Rotation paths and how fast each direction turns (degrees each step):
Each turn is a multiple of 5 degrees from 10 to 175, or 0.
Each row of a path follows its step; steps can be skipped.

step 0: [  8.9 -11.5  -2.2  -4.3  11.8 -18.7  26.9  22.1  25.4  19.5 -13.1 -14.8
 -18.5  -4.7  -8.2 -13.7  -3.3  -5.0  11.7   9.4  -8.9   9.9   3.8 -11.3
   5.3   0.9 -15.6 -28.3   2.4 -30.3  16.1   3.9  -5.4   8.1   3.3   7.0
  -4.5   3.8 -54.0   9.6  15.1]
step 1: [  4.2  -5.1 -12.1  -1.3  11.0  -3.8  12.5  -5.6 -10.8  -0.5 -35.9  14.2
 -12.8  -2.6  20.1 -11.6  -6.0   7.5 -22.1 -15.1  10.7  38.9   0.1   2.9
 -12.9 -13.2  -2.1  -1.2   1.5  12.5  23.0  15.5 -13.1 -33.4  16.1  30.4
  -0.6  23.4  -9.3  16.8   7.2]
step 2: [ 19.6  -6.7 -18.0  -5.4  31.8  25.5   5.7   0.7  -1.2  -8.4 -11.7  15.0
  -9.1  -2.2 -29.0  -3.0  -2.2 -13.9   6.8 -19.0   4.4   8.7  42.0 -13.6
 -13.9 -12.0   6.8  17.3   2.3  -7.6  12.5   0.6  36.6   4.9  22.8 -13.3
  -1.6   5.3   6.8  22.3  -0.3]
step 3: [  7.5  -5.4   9.9 -19.7   7.4   6.0  -1.4  -8.3  19.4 -19.6  13.0  -3.8
 -41.7  -4.6  -2.7  -4.8 -15.3   7.8   8.5   8.0  -6.8 -17.9   5.1  -6.2
 -13.9  37.0  22.3  -9.6  10.2 -17.1   7.4  14.4 -10.2 -10.4   9.5 -14.0
   9.2  41.0   9.4  15.0  16.7]
step 4: [ 10.2  30.8  -7.8  -9.1   6.8  11.6   9.8  13.5  17.3 -11.8 -10.8  46.8
   1.4 -16.0  30.4  20.5   5.4   0.0   2.3   2.3   3.5 -20.6  11.3  -5.2
   6.9 -14.0  21.6 -17.8  -1.2   8.3  -4.6   6.5  -5.8  -3.2  -6.4  16.4
  28.7  22.9  28.0   3.2 -11.7]
step 5: [-12.5   7.2  -3.4   6.6 -11.5  15.0   9.1  -3.1  31.4 -10.0  11.7   8.6
  -6.4  -3.9   2.9 -21.5  22.0   9.7  51.5   4.5  22.1 -15.6  28.1 -16.7
 -11.8  -5.7 -21.2  -3.9  -5.2   5.0 -15.5   0.0   9.2 -20.5  -5.4 -10.8
 -16.6  -4.9   3.3   3.9 -25.8]
step 6: [  0.2  24.1  24.6 -34.9 -10.0   2.5 -23.9   6.6  12.0 -29.8  -0.1  15.3
 -14.3   6.2  -5.0  -1.4  16.1  13.8  -4.6 -14.8  -0.8  19.0  -6.6   6.5
  12.4  35.8 -29.0  -2.8  -1.6 -11.8 -17.3  -3.7 -25.0 -13.9  -2.7   9.8
 -11.6 -12.4  15.9  -7.8 -19.5]
step 7: [ 15.0  30.3  13.0  -5.0   6.5   4.6  -1.8  13.0 -13.0  -6.6  15.8  -4.6
  23.6 -13.3  -0.2   0.4  22.7 -19.4   0.4  -2.3  -1.5 -30.6  -3.4  16.1
   6.9   0.1  -8.9  23.3  11.8  -0.6 -19.8 -21.4  27.8 -24.9   5.7  43.8
  -3.4  -5.5   6.3  -6.4   7.5]
step 8: [ 10.4  13.5  14.1   9.5 -21.5  -1.8   8.0 -44.3  -8.6  -6.3  -2.8 -25.2
  17.9   5.7  18.2 -10.2 -12.5  -0.2  11.9  -1.5 -13.9 -16.2  22.7   1.5
  17.3  31.6 -16.9 -10.3 -11.0   8.3   4.0 -29.6  13.4 -10.5 -12.1 -15.7
 -20.6  -8.7   8.3  -7.6  12.5]
step 9: [ -0.3   0.3  11.4 -12.2 -11.8 -26.5 -15.9  -7.4  14.5 -11.0 -24.0 -17.8
 -11.6 -13.3   6.0  31.4 -12.8  -9.0 -39.0  18.5  -5.7 -14.3  -0.9  -5.2
  24.0   1.2 -30.1 -15.8   0.6   7.7 -14.3   4.7  23.6   6.9  -4.5   3.0
  14.5 -29.7 -13.6 -10.6  -4.7]
Directions:
[  0.7  10.2   5.6   2.0   9.9  -3.9   1.7  -5.5  -6.6   1.7  -0.8  -0.6
   6.7  -1.1  -0.3   1.3  -3.7   6.1   1.9   6.3 -13.4 -10.4   1.0  -3.2
   1.1   7.3  11.9   4.8   5.1  -5.5  -3.1  -5.0   1.7   0.7  -2.3  -6.9
   6.4   6.3  -1.0   0.0   5.2] -> 80
[ 11.0   5.1   5.5  -5.2   6.6   5.3   2.5  -2.0  10.1  -5.0  -8.6  -0.2
  -0.5 -11.5   1.8  -0.3   1.0   1.1  -0.6  -0.4  -2.7  -1.5  10.4   1.3
   4.7   5.0  -5.9  -3.2  -6.4  -1.1   0.5   8.7   6.5 -12.5  -4.4   4.1
  -5.2   1.6  -4.2   1.2   2.4] -> 0
[-0.1 -7.5  5.7 -6.8 10.6 -1.5 -5.1 -9.5 10.1 -5.9  2.9 -6.6  1.4  3.7
  6.5 -6.5  4.7  1.8 -3.2 -4.4  6.4 -0.1  0.6 -5.3  3.2  0.2  4.1 -9.0
  9.2 -5.8  1.5 -5.3 -7.8  5.9 -1.7 -4.1 -5.7 -5.4 -2.6  0.5  4.8] -> 130
[ -3.0   7.3 -11.0   2.3  -2.9   3.9  -5.7  -9.7  -2.0   0.4  -2.2  -0.3
  -9.4  -6.7  -5.5  -8.2  -0.5  -1.5   3.6   7.5   2.9   2.1  10.9   1.8
   5.7  -0.1   2.4   4.1  -7.2  -4.8  -1.9  -2.0  -4.5   3.6   6.7  -9.1
  -1.7 -10.8  -1.8  -4.9   3.7] -> 120
[  2.2   1.6   5.2 -14.2  -6.2   2.8  -4.2   2.4  -1.5   1.5   4.4  -2.2
  -3.0   1.6  -6.1   6.4  -3.7   3.9  -4.7  -8.5  -2.4  -1.2  -1.8  -6.1
  -5.8 -12.1   3.1   9.6  -2.4  -9.7  -2.3   2.7  -0.9  -9.7  -3.1  -8.7
  -1.7  -7.5   0.7   2.6   3.1] -> 95
[ -8.3  10.7   6.2   3.0   1.7   0.5   1.8   6.6   4.3   4.6 -14.4  -1.1
  -0.8  11.5  -2.1  -3.2   7.2   1.8   3.4   4.9   0.0   6.5  -2.0   4.0
   3.6  -4.3  -1.2   8.1   5.8  -6.5  -1.5   1.2  -3.4   0.6  -1.2   3.2
 -13.2   1.3   0.3   6.1   0.9] -> 65
